Families of rows that turns and mirrors carry onto each other, the same ones carrying the whole set onto itself: the rest of each named row's family, in list order:
10 families of 4 rows:
tikev: [-1.11  0.23 -1.10  0.30 -1.26  1.58 -0.81 -0.96  1.78 -4.14  0.39 -0.56]
davuv: [-2.64 -1.22  0.85  0.50  0.38  0.96  0.55 -1.73 -2.70 -2.37  0.89  1.73]
sop: [-0.94 -1.22 -0.70  3.21  2.47 -0.34  0.55 -2.56  0.49 -0.81  1.20 -0.06]
fupa: [-0.20 -3.11  0.82 -0.27 -0.55 -0.34 -0.23  1.31  1.47 -0.62  0.85 -0.50]
leri: [-2.20 -1.34  0.75  0.79 -0.25  0.39  0.61 -1.46 -3.23 -2.89  0.64  0.98]
gose: [ 0.16 -0.58 -0.43  3.38  2.26 -0.35  0.25 -2.40  0.49 -0.93  0.52  0.34]
fet: [-0.82  0.00 -1.36  1.09 -0.33  2.56 -0.42 -0.87  1.53 -4.39 -0.07 -0.16]
loven: [-2.45 -1.90  1.04  1.05  0.33  0.75 -0.22 -1.52 -2.98 -2.79  0.59  1.29]
kekor: [-2.12 -1.44  0.31  0.41 -0.02  0.58  0.75 -1.34 -3.30 -2.71  0.32  0.97]
Gotip: [-0.22 -3.49  1.15 -0.08 -0.51  0.08 -0.35  1.16  0.91 -0.60  0.63 -0.89]
kiz: [-1.42  0.48 -1.59  1.03 -0.88  1.36 -0.34 -0.08  1.92 -4.20  0.29  0.61]
bofid: [-2.33 -1.37  0.02  0.72 -0.18  0.07  0.83 -1.77 -2.61 -2.42  0.98  2.20]
fesaz: [-2.12 -1.57  0.13  0.99  0.48  0.58  0.60 -1.46 -3.11 -2.16  1.60  1.44]
zigim: [-0.45 -2.85  0.80  0.26 -1.27  0.36  0.59  1.79  1.13 -0.80  0.77 -0.71]
Lipa: [-1.26 -0.58 -1.83  0.69 -1.21  1.97 -0.89 -0.28  1.92 -3.93  0.29  0.73]
zana: [-0.89 -0.91 -0.01  3.04  2.81  0.00  0.06 -1.98  0.94 -0.21  0.81  0.46]
kup: [-0.14 -2.50  1.37 -0.15 -1.41 -0.17  0.65  1.15  1.13 -0.98 -0.02 -0.74]
pubon: [ 0.31 -2.32  1.11  0.37 -1.24 -0.56 -0.21  1.50  0.88 -0.59  0.45 -0.65]
kazul: [-1.65 -0.17 -1.00  0.92 -0.45  1.82 -0.80  0.18  2.36 -4.17  0.22  0.92]
figem: [-2.40 -1.10  0.61 -0.07 -0.09 -0.41 -0.09 -0.91 -2.60 -2.34  0.71  2.01]
lebu: [-0.26 -2.90  1.20 -0.12 -0.36 -0.02  0.63  1.48  0.50 -0.69 -0.02 -1.28]
bop: [-0.09 -1.37 -0.05  2.86  3.02  0.55  0.29 -2.08  0.60 -0.64  1.20 -0.18]
govoz: [-0.44 -1.21 -0.18  2.73  3.26  0.19  0.13 -1.78  1.16 -0.75  1.12  0.19]
rof: [-0.19 -0.46  0.21  3.15  2.46  0.68  0.17 -2.16  1.07 -0.85  0.23 -0.84]
deset: [-0.69  0.49 -1.19  0.26 -0.74  1.76 -0.83 -0.04  2.17 -3.81  0.56  0.22]
diran: [-0.19 -3.27  0.91  0.15 -0.72 -1.17  0.12  1.43  0.69 -0.77 -0.06  0.20]
lup: [-0.20 -0.73 -0.98  2.96  2.74 -0.51 -0.14 -1.66  0.96 -0.77  0.50 -0.11]
fadon: [-0.18 -3.06  1.60  0.15 -0.35 -0.06  0.57  1.53  0.76 -1.20  0.26 -1.13]
Toli: [-0.75 -3.18  1.83  0.53 -0.71  0.33  0.47  1.50  1.22 -1.16 -0.22 -0.55]
mide: [-1.49 -0.02 -1.77  1.16 -1.60  1.94 -0.60 -0.73  1.76 -3.60  0.20  0.42]
Vesem: [-0.82 -1.10 -0.14  3.76  2.40 -0.28 -0.67 -1.97  0.80 -0.95  0.45  0.41]
tudur: [-1.57 -1.61  0.69  0.28  0.56  0.06  0.41 -1.86 -3.09 -2.75  0.91  1.38]
tumed: [-1.45  0.66 -2.02  0.68 -0.66  1.43 -0.47 -0.19  1.80 -3.80  0.07  0.51]
Fub: [-1.30  0.01 -1.28  0.81 -1.59  2.55 -0.16 -0.64  1.76 -3.62  0.44  0.07]
Lig: [-2.44 -1.38  0.51  0.70 -0.21  0.67  1.19 -1.44 -2.68 -2.42  0.66  1.96]
Rud: [-1.59 -0.37 -1.66  0.35 -0.94  1.82 -0.32 -0.10  2.38 -3.75  0.95 -0.04]
temom: [-0.02 -1.04  0.06  2.85  2.72 -0.33  1.05 -2.40  1.01 -1.36  0.49 -0.21]
vez: [-1.32 -0.93  0.45  0.58  0.43  0.16  0.74 -1.03 -2.96 -2.86  1.09  2.21]
Butuz: [-0.34 -0.71 -0.48  3.28  2.69 -0.70 -0.41 -1.67  0.98 -0.95  0.83 -0.18]
Kagav: [-0.11 -3.75  0.89  0.37 -0.91  0.35  0.09  1.22  1.20 -0.82  0.05 -0.69]

Same family as sop: fesaz, zigim, Rud
Same family as temom: tikev, pubon, vez
Same family as zana: davuv, Lipa, Kagav
Same family as fupa: bofid, bop, Fub
Same family as tudur: gose, kup, deset
Same family as fet: figem, rof, diran
Same family as Toli: loven, kazul, Vesem

